[[-0.30 -4.49 -2.90 -1.31 -1.27]
 [-1.07 -3.38 -1.76 -0.83 -0.85]
 [-2.54 -2.05 -2.24  0.35 -0.96]
 [-1.74 -4.83  5.71  0.04  1.80]
 [ 2.08  1.34 -1.00  5.68 -2.04]]
=>
[[-0.30 -4.49 -2.90 -1.31 -1.27]
 [-2.54 -2.05 -2.24  0.35 -0.96]
 [-1.07 -3.38 -1.76 -0.83 -0.85]
 [ 2.08  1.34 -1.00  5.68 -2.04]
 [-1.74 -4.83  5.71  0.04  1.80]]

[[ 0.57 -4.68  2.39  0.63  1.93  5.67 -3.30 -3.46 -3.25 -0.05]
 [-4.66 -3.21 -2.48  5.40 -0.57 -0.05  4.59  2.84  5.24  1.14]
 [ 1.64 -1.75 -3.71 -0.26 -2.68  0.81 -3.60 -1.66  2.41  2.70]
 [-2.17 -2.27  3.61 -5.32  1.92 -3.29 -5.22 -3.28 -2.09 -0.35]
 [-5.45  4.41  1.53  3.65  5.71  0.85 -3.32 -1.88 -1.37  2.48]]
=>
[[ 1.64 -1.75 -3.71 -0.26 -2.68  0.81 -3.60 -1.66  2.41  2.70]
 [-4.66 -3.21 -2.48  5.40 -0.57 -0.05  4.59  2.84  5.24  1.14]
 [-5.45  4.41  1.53  3.65  5.71  0.85 -3.32 -1.88 -1.37  2.48]
 [ 0.57 -4.68  2.39  0.63  1.93  5.67 -3.30 -3.46 -3.25 -0.05]
 [-2.17 -2.27  3.61 -5.32  1.92 -3.29 -5.22 -3.28 -2.09 -0.35]]

[[-0.93  6.35 -1.14]
 [-0.32  5.38 -1.24]
 [ 1.66 -2.49  1.65]
 [ 0.40  0.91  2.71]
 [-2.91  4.94 -4.22]
 [-2.54  3.57 -0.70]
 [ 2.83  1.08  3.03]
 [ 2.51 -2.09  3.15]
 [ 0.73 -1.30  1.06]
 [ 1.50 -0.45  1.27]]
=>
[[-2.91  4.94 -4.22]
 [-0.32  5.38 -1.24]
 [-0.93  6.35 -1.14]
 [-2.54  3.57 -0.70]
 [ 0.73 -1.30  1.06]
 [ 1.50 -0.45  1.27]
 [ 1.66 -2.49  1.65]
 [ 0.40  0.91  2.71]
 [ 2.83  1.08  3.03]
 [ 2.51 -2.09  3.15]]

[[ 0.33 -2.22  0.24 -1.97  0.25  0.57  1.70  4.98  1.12 -1.91 -0.40  5.39]
 [ 0.42 -0.05 -0.04 -1.23  0.89 -2.71 -0.84  2.42  1.63 -2.07 -1.12  5.76]
 [-1.02 -2.20 -1.30 -2.09  0.23  0.59  1.86  5.62  0.35 -3.67 -2.91  1.91]]
=>
[[-1.02 -2.20 -1.30 -2.09  0.23  0.59  1.86  5.62  0.35 -3.67 -2.91  1.91]
 [ 0.42 -0.05 -0.04 -1.23  0.89 -2.71 -0.84  2.42  1.63 -2.07 -1.12  5.76]
 [ 0.33 -2.22  0.24 -1.97  0.25  0.57  1.70  4.98  1.12 -1.91 -0.40  5.39]]

[[-1.56  1.05 -1.18  3.44  1.09  0.97  2.90 -0.92  1.66]
 [-1.02  0.50 -0.43  5.02  1.05  3.12 -2.01  0.62 -2.78]
 [-2.63 -1.16 -3.81  6.50  1.76  0.77 -3.25 -3.85  1.68]
 [ 0.79  1.21 -1.62  7.47  0.99  1.57 -4.49 -5.23  1.35]
 [-0.91  0.40  1.19 -0.68  2.23 -3.56  4.49 -1.51  3.43]
 [ 1.24  0.72  3.15  1.37  3.24 -3.37 -2.51 -1.55 -1.01]
 [-0.98  0.51 -3.58 -3.04 -2.26  0.07  0.43  3.76 -1.38]
 [-0.68 -3.59 -0.10 -4.68 -1.47  1.59 -1.02  2.74 -2.10]
 [-0.25  2.41 -1.14  4.75  0.29 -0.77 -0.63 -2.40  1.71]
 [-1.56  1.11 -5.10  0.77 -1.82  0.13 -0.20  0.53  1.14]]
=>
[[-1.56  1.11 -5.10  0.77 -1.82  0.13 -0.20  0.53  1.14]
 [-2.63 -1.16 -3.81  6.50  1.76  0.77 -3.25 -3.85  1.68]
 [-0.98  0.51 -3.58 -3.04 -2.26  0.07  0.43  3.76 -1.38]
 [ 0.79  1.21 -1.62  7.47  0.99  1.57 -4.49 -5.23  1.35]
 [-1.56  1.05 -1.18  3.44  1.09  0.97  2.90 -0.92  1.66]
 [-0.25  2.41 -1.14  4.75  0.29 -0.77 -0.63 -2.40  1.71]
 [-1.02  0.50 -0.43  5.02  1.05  3.12 -2.01  0.62 -2.78]
 [-0.68 -3.59 -0.10 -4.68 -1.47  1.59 -1.02  2.74 -2.10]
 [-0.91  0.40  1.19 -0.68  2.23 -3.56  4.49 -1.51  3.43]
 [ 1.24  0.72  3.15  1.37  3.24 -3.37 -2.51 -1.55 -1.01]]

[[-3.26 -2.11  2.62  4.43 -0.28  4.63]
 [ 5.78  1.06  3.74  3.77  0.50 -1.17]
 [-4.14  6.50  1.88 -0.69 -1.05 -0.65]
 [-5.02  0.83 -3.91  3.11  2.31 -2.93]
 [-3.48  2.19 -2.98  2.61  3.08 -4.69]
 [ 0.71 -5.28  0.20 -1.35  5.66 -0.29]
 [ 2.92 -1.20 -4.29  1.79 -4.93  2.87]
 [-0.17 -5.51 -1.67 -1.51  5.15  1.11]
 [ 1.81 -0.30 -3.73  3.61 -5.18  2.52]
 [ 1.15  1.74 -0.74  6.08 -4.67 -0.12]]
=>
[[ 2.92 -1.20 -4.29  1.79 -4.93  2.87]
 [-5.02  0.83 -3.91  3.11  2.31 -2.93]
 [ 1.81 -0.30 -3.73  3.61 -5.18  2.52]
 [-3.48  2.19 -2.98  2.61  3.08 -4.69]
 [-0.17 -5.51 -1.67 -1.51  5.15  1.11]
 [ 1.15  1.74 -0.74  6.08 -4.67 -0.12]
 [ 0.71 -5.28  0.20 -1.35  5.66 -0.29]
 [-4.14  6.50  1.88 -0.69 -1.05 -0.65]
 [-3.26 -2.11  2.62  4.43 -0.28  4.63]
 [ 5.78  1.06  3.74  3.77  0.50 -1.17]]

[[-4.74  5.36 -3.85  3.89]
 [ 2.91  0.60 -0.44 -5.97]
 [ 6.93 -0.05  1.64 -4.38]
 [-3.27  1.28  7.64 -3.36]
 [ 5.66  4.96  2.56  4.64]
 [ 1.74  1.03  3.37  0.29]
 [ 0.81  3.40  2.79 -3.60]
 [ 3.79 -3.35 -6.98  0.17]
 [ 2.20 -6.75  1.49  1.73]
 [-2.20  5.50 -5.70 -4.96]
 [ 2.27  3.29 -2.42 -5.85]]
=>
[[ 3.79 -3.35 -6.98  0.17]
 [-2.20  5.50 -5.70 -4.96]
 [-4.74  5.36 -3.85  3.89]
 [ 2.27  3.29 -2.42 -5.85]
 [ 2.91  0.60 -0.44 -5.97]
 [ 2.20 -6.75  1.49  1.73]
 [ 6.93 -0.05  1.64 -4.38]
 [ 5.66  4.96  2.56  4.64]
 [ 0.81  3.40  2.79 -3.60]
 [ 1.74  1.03  3.37  0.29]
 [-3.27  1.28  7.64 -3.36]]
